Each path below is one point turned by a fixed rotation once a step. After each direction that follows a path, write how fast that rotation turns it, in degrees a step (0 if it stays still).
Each turn is a multiple of 5 degrees from 10 to 175, or 0.
Each row of a path follows its step; steps can be skipped.
Path 1:
step 7: [ -1  23   2  -8   7  18  -8   3  16  20  14  19  -7   2  10 -12   2   6
   7  -6   7   4  -8   0  14   2 -11   2  11   4  -3   1 -10  -2   7  -1
  -6   9  12  -4   9   2   4   9  -7 -12 -11 -12  -6   8 -12 -18   9  22
   1   1   1   2  12   5   3  23  -4   9 -13   2   2 -16   6   5   0  10
  28  -5 -31  -2  -8 -16  14  -4  -5   1  20  -1  10  10   2]
step 15: [  9 -12  11  -2 -21 -13  -8 -13  -3   0   8  11   0  -9  -9  -7   5  12
   6  12 -12  17  -6   0  -7  -3 -10   5   3   9  -5  -1   6   7 -19   2
  -4   6 -15   5   6 -21  11   9   4  -2   7  -7  -8  27   6   7 -12  12
   3  14   1 -25  -1  -1  18  -6   8   1 -12 -11 -11  21  13 -11  17  15
 -16   0  -2  13  -7 -14 -14   7   3   3   8  -7 -13  10  -6]
step 16: [ 28  -8 -14  10  13   4  -5  16  -8 -23 -10  11   0  -3  -8   6  14 -13
   9  -4   1  10   1  15   1  -6  -4  10  -9   3 -25 -11   3   3 -18  -9
   5  -8 -33  -3  -1  -1   3   8 -13   8   2  -1   4  -9   1  13   8  -1
   9  -7  20  -6   0  10 -14  -6   1  -5 -18   9   5   5 -11   3   6 -10
   3   5 -14   5  -9 -10  10   6  -5   4  18   1  11   7 -21]
step 21: [ 17   3   4   1   1  -6  -8  -9   8   2  10  -9  -3   6 -11  -1   0   1
  14  -1  -3  -7  -4  -9  -3 -17 -21  -8  -6  13  -2  11  -4  -2   9   4
 -22   8  -7  10  -5  -8   2  14  19  11  13   5   5 -19   7  18 -18  16
   1   5   1  -1  -8  -6 -12 -20  -8 -18  -8  -4 -15 -15   2  16 -20  -9
 -18  -1  -3  18   7  16   7  -8  12   8   3 -24 -16  -4  -9]
step 29: [ 14   6   6   8  -4  -2  -7   2   3  -1   5   3  -4  -4   4 -17  -1 -14
  14  -4  20 -11  -1  16  11  -2  10   2   2   5  16   4  -5  -9   2 -20
  -8  -7   2  -3  -3  10   3   1 -20   2  14   5  -9 -13   2 -16  -6 -14
 -16   4  -9   8  -4 -13   1  19  -2  -2 -18   7   2 -21   6   3 -11  -5
   7  19 -19  11 -22 -27   7 -15  -4  -4  -7  16  10  10 -15]
step 31: [  1  -4  14 -17   1  -6  -3  -8 -30  -5  -4   1  10  21  -1  -2 -10  -8
   4  11  -5  13   5  13 -12  -7  11   5  12   2  21   1 -13  22   9  13
  -4 -11  -8   3  -6 -33   8  -3  14  -3 -19 -14  -9   4 -19   5   7   0
  12 -10  12   2  -5  13  -2  -1   7  -6  -8  -2   3  -1  20  -5   0   5
  -5 -16   4 -18 -16  -5 -10  12   1   6  -6  12  -2   7  -7]
step 33: [ 20   0  -5   6  -4  -9   1  -2  -2  -4 -14  -5   2  14  -8  10 -13  -5
   7  -7  -3   8  10   0 -19  -2  -2  -2  12  14 -11 -10  -9  -4 -13  12
  10  12 -18  -6   6   4   4   6 -14  -6   0  11   9  -2  15  -6 -19   0
  14  10  13 -22  -2 -23  -5   8   1   1 -15   7 -21   5 -10   0  -1  -7
 -15   6  -3  32  17 -11   9  10   0   4 -14 -11  -5 -14  10]
Speeds:
[ 3 -3  0  2 -5 -2  2  1  1  0  0 -1 -2 -1  1  2  1 -3 -1 -5 -2  2  2  0
  0 -3 -2  1  1  4  0  2  3 -2  4  3  2  1 -3 -2  1 -3  1  2  5 -3  3  2
 -1  1  0 -1  2  0  4  1  1  1 -1  1 -1 -2 -1 -3  3  2 -1  6  3  0  4 -5
  0  3 -4  0 -1  4  3 -1  0  3 -1  0  3 -2 -2]
65
[ 4 -1  4  3  1  0  2 -1 -3  2 -2 -2 -1  5  2  4 -1 -3 -2  0  0  1  2  6
 -1 -6  1 -2  0  0 -1  4  0  5  0  0 -2 -1 -1 -2 -3  0  2 -2 -2  2  3 -2
  1 -5  1 -1  0  1 -2 -1  4  1  2  1  0  6  2  2  1  1  2  1  1  2 -2  0
 -3  1  1  4 -2  2 -2 -4 -1 -3  1  3  0 -2  0]
170
[-4  1 -1  3 -2 -2 -3  2  3  0 -3  1  3  3  1  0  2  2  3  2 -3 -2  5  1
 -3 -2 -3  0  3  0 -4 -6  1  4  3  1  4  0 -1  2 -2  3  0 -1  2  2  1  1
  2 -2 -1  0  0  4  2 -2 -1  0  0 -2 -3  2  1 -1  0 -1 -3 -2 -3  3  2 -1
  1  2 -3  0 -3 -1 -1  1 -3  2  5  0 -2  3  5]
125
[-2 -1 -1  1  0 -4 -1 -3 -4  0  2 -1  1 -1 -1 -2 -1  4  1  0 -4  2 -3  1
  2 -1 -1 -3 -1 -2  3  1  0  2 -3  0  2  5  0 -4 -1 -1 -1 -2 -1  2  0  0
  2  0  2  0  1  3  4  1  4 -1 -3  5  2 -4  0  0 -3 -2 -3 -3  1  2  0 -5
  1 -2 -1  1 -5  4 -6  1  4 -1 -3  0 -2 -1  0]
115
